Each row is where one point has got to under a steady rotation. How many ticks took it there?
The counts run from 0 to 988.
[-15  -2   5  -2  -6 -10  12   2  16  11  30 -16 -11  -8   1  22  38  12
  -3   2  18   5 -33   9  39 -40  10 -21  52  13 -14 -17  28  -6  30 -46
 -36]
482
[ 13 -11  26 -17 -19 -28 -38  28 -41 -29 -12  21  25  -6  22 -31 -14 -35
  -5  -7 -28 -16  -3  13  33  18 -12 -26  16   4   7 -24   6 -34 -19  -1
 -21]
541
[ 20   3  -2  14 -24 -28  45   7 -13  15  20  -6   7  18 -15  11  27 -26
   9  13 -10  -7 -25   0  43 -28 -23 -12  45  15 -13  23  14   7  11 -46
  42]
691
[ 35  -3   3   8   9  -7 -19  55 -30   2 -15   4  20 -16  20 -33 -52   3
 -31   6 -22  11 -40  -4  20 -20 -14 -22  11  -3 -22  -2 -16 -24 -29 -23
 -18]
945
[ 10  16  19 -12   5  -7 -30  27 -50  15  -5 -33   1 -34  18   1   6 -22
  37  -6  21 -21  30 -21  36  18   1  10  -9 -10  -9  23  26  33   3  -6
 -24]
146
[ 22 -12  -7  18   7 -33   4 -21 -19  33  -8 -26 -22 -49  34  20  25 -14
   2  -8  13 -28 -25   6  41 -20   6 -20 -12  -4 -36  -6  20   3   6 -24
 -35]
728
[ -7 -54   1  -9 -15 -59   4 -10 -38  37  19 -43 -12 -27  31  -4  14 -37
   6  -3  -8 -25  -5 -25  16   2 -28  -5  -2  12 -22 -12  13   2   1   6
 -24]
302
[  4 -23   5  16   0  -5  -3  -6 -46 -29 -16  31  17 -18  38  -6  28  -6
   7   6  19 -49 -37  27  20  21 -14 -15  37 -13 -15  -4  18  25   0 -18
  22]
969
[-14   9  25 -14  -3  -9 -23   2  -1  -7   0  -8  14 -20  25  -8  -5  27
 -27  -6  27 -14 -32 -36  10   5  16 -20  59 -22  -4 -17  20  41  11 -36
 -29]
64
[ -3 -21  -9 -16  -5 -37  14 -20 -42  -6 -19 -10 -14 -29  42 -22  -3  -1
  39   7  -9 -30 -10  12  -6 -25 -34   9  -7  -9 -22 -15  42  -2 -16  20
  12]
440
[-14 -32  32 -33  23 -52   1 -15   4 -24  -8  -7  -9   1  37 -17  25   6
  36  26  -9 -13 -26  25  13   7   7  -8  24  -2  21 -25  43   6   2 -25
  -7]
193
[-28   4  -8  -7  13  -9  14   1 -42 -30 -48  11 -22   6  29 -24 -13  25
  31  12  -2 -14  37  -6  16 -12 -30   9   3  -8 -25  16  46 -21  -6   0
 -18]
153
[  1  11  20   0 -24 -17  14  22  -2  -6 -17   8 -21 -19  -4 -19  13 -50
  12   7  -6 -33  -1   5  44  13  21   3  30  36  -7  12  11  23  12 -37
  44]
407
[  5  -5  36   6  49  -2   5  34  -8 -12  13 -18   2   3  21  -2  12 -12
  -6  -6 -11 -11  -1  -6  37  -5 -15  -4  37 -24 -12 -34  21 -28  11 -34
 -71]
643
[ 15 -14 -10 -16 -23 -36  19 -26  -9   4  -2 -38  33  20  18   2  -7  -2
 -47 -12  -4  15  -9 -37  -2 -30 -26 -39   0  11 -22  19  27  13  -3  -2
 -47]
875
[-10  -5 -45  19  -1 -22  27  -9 -26  29   5 -16 -40  14  19 -12  -9   4
  12   5  -8  -2 -17 -20  32 -42  -6  15   6  26 -57  16  31   5   3   9
  17]
445
[  7  24  29 -15 -24 -37   1   5 -22 -20 -38 -17   6 -42  16  16  -8   1
  18   0  19 -30   3  14  26 -11 -23 -20  25 -27  -3  -3  52  -4 -13  -2
  17]
278
[  0   6  37 -38  -5 -25  18   4  20 -12   7 -37  37  -9  -2  -1  -2  14
 -16   4   5   3 -17 -23 -33 -12 -23 -13  55 -20  11 -21  42  28   4 -38
 -13]
349
[ 37  11 -13  40  -9  21 -12  22 -22 -12 -17 -11   9   0  20  14  -3 -23
   3  11   3  -3 -27   7  25 -10  12  12  23  31 -40  25  11  18  21 -49
  43]
815
[-10  50   4  12  -6 -13 -20   3 -18  16 -20  -8 -26 -25  37   3  -5 -24
  24  -8  22 -25  25 -33  55  11   4  16   1  22 -25  14  26  11  34 -18
   9]
570
[-13   4  12  10  -8  -8   7  16 -53  -1 -50  11  47 -17  14 -17 -28  14
 -14  20  11  17 -17   3  36  22 -46 -21  -6   7  11   1  35   3 -22   3
 -11]
418
[  8  48 -11 -18 -10  10 -28  49 -30   8   2  -9  -9  -4  39   3 -20  17
 -28  -4  -5  -4 -22   5  28 -11   4  10  25  -3 -26 -37  -7  -3  35 -39
 -22]
784
[  0 -20  10  14  17 -29  18  14 -12 -11   9  -8  -4  17   1   2 -20  47
  30  30  -2  45 -22  -6  33 -17  -8 -17  33  -1 -14 -20  45  -1  -9 -27
 -41]
766
[-20 -22   7  -7 -15 -49  12   0 -51  -1 -24  -7 -10 -15  53 -15 -14  -2
   6   9 -19 -26  22 -22  -5  20 -42   8  -8   7  -5 -24  31  -1 -13   9
   6]
15
[-22 -56   3   2  -4 -36   7  -5   6   4  18 -21   1  33  23   5  28  -7
  -6  21  -2  28 -36  13  28  30 -13 -10  25  30   7 -27  24  22  10 -29
 -26]
55
[  5  26  28   8  -7  -5  28  26  -9 -14  -2   4  16  32  41  15  -1  11
 -37   3 -18  24   6  -5   5  15 -34  -5  12  16 -10 -33   9  14  26 -35
 -55]
504
[ 47   1  14  16  29 -21   4  43 -28  -9   5   6  -1 -42  32  11 -22  13
   3  -7   0  -5 -31  25  31 -18   6 -16   5 -13 -36  -9   1  23 -10 -17
 -41]
519
[ 22  29   0   6  -7  -1 -11  -6 -54  37 -26  -6   7 -32  34 -20  -2  -3
  11   3  -9  -1   5 -56  23 -24 -42   2  -8  -8 -15   5  14 -20   4 -29
 -21]
573
[ 16 -17  -7   6  16 -10  25 -21   3   4 -12 -50  21  -5  23  29  41  -7
 -11  10  -2  -3 -29  30   6 -32  15  -9  -1  16 -20  11  52  -1  25 -38
 -14]
319
[ 24 -16  18 -13  20  -2  29  43   1   8  -7 -33 -14  23   9 -39 -12 -30
  -5  23 -32  18 -39  20  19   2 -41   9   5  11 -10   2 -17  18   1 -46
 -18]
372
[  4 -36  19   0  17 -21  24  23   9 -17   6 -31 -14  28  15 -18 -16 -34
   8   5  -4   7  -9  -4   5  21 -44  22  15  24 -25  14  -1  58   0 -11
 -24]
796
[ 33   6   4   5   9  13   7  35  -9  13 -26  -7 -14 -29  20 -34 -36 -20
  18  16  -5  35 -30  17  27  -9 -20  14 -22  38 -33   2 -12  44  -2 -30
 -33]
657
[ -7  -5 -21  22  -6 -24   1   9 -22  16 -13  -7 -34 -17  25  -7 -11  11
  -9  -1  -3 -11   3 -39  34 -39  33 -18  17  16 -62  17  29 -28   1 -18
   1]
731
[ -8  -3  -3  35  -4 -21   6  69 -27  -1   7  21  -4  -2  29   9 -39  16
 -41  -6 -14  -5 -15  -7  11   2  14  -5  16  31 -47 -19   1  14   3 -12
 -10]
96
[-12  -1 -24  23  20   7  32  30  -7 -13  21  12  -1   3   5 -12 -14   2
  -2  -6   7  16 -22   8  17 -61 -19   5  29  21 -70  18  21  -4  12   2
 -32]
236
[  7 -22  29  -9  10 -31  18  16   3   4  39  -7   2 -22  35 -14   2 -26
   3 -14 -13 -27 -32 -16 -34 -12 -39  14  38  -1 -16 -12  -5  37  19 -33
   4]
512
[-11  -4   0   3 -33 -18  10  38 -40 -43 -18  33  16  33  22 -15 -19   4
  -8  13 -22  -3  23  -5  -5  10  -4  -2  19  42 -15  -5  35   5 -11  -4
  26]
260
[-28   1  10 -12  51  13  15  51  -9  -3  25 -46   2  31  -7 -20   7  -4
  -5  10  -1   4  -5  -3   8   3  11  31  39   8 -16   9  32  20  21 -38
 -15]
638
[-25  35   2 -30 -33 -31   8   9 -51  -4 -16   8  -2 -25  42 -20  -2 -16
 -23  -5 -11 -49  27   0  12  13   6  -3 -26  17 -14 -34  31  15   1  10
  -4]
13
[-32 -33   7   7  14 -68  23   4  -6  30  14 -17 -12  12  24 -13  -7 -30
   0  -8 -16  16   8 -25  33   6 -25  -5 -24  40 -10  11  30   6  17  11
 -39]
587
[  4   2  16  13   3 -11  34  -4  -5  24 -34 -46  20  -4  -6 -25   1 -42
  16  29  -9  13  -2 -17  26  -2 -56   5   5  14  14  25  40  -5 -10 -23
  16]
0
[  0   4  -6  -6  -2   8  25  23 -22 -50  -2  33  25  23 -10 -26  17 -25
   4  -1 -10 -19  12  11  22 -43   5 -11  46  20 -18  27  45 -39   7 -11
 -17]
399
[  7 -28  -4  -1 -60 -29  -8  15 -43 -17   6 -12  -1 -17  15   5  -6 -24
  46   3  23   1   2  -4  10  13 -38   3  25  37 -17   8  20  32 -13  -8
  26]
548
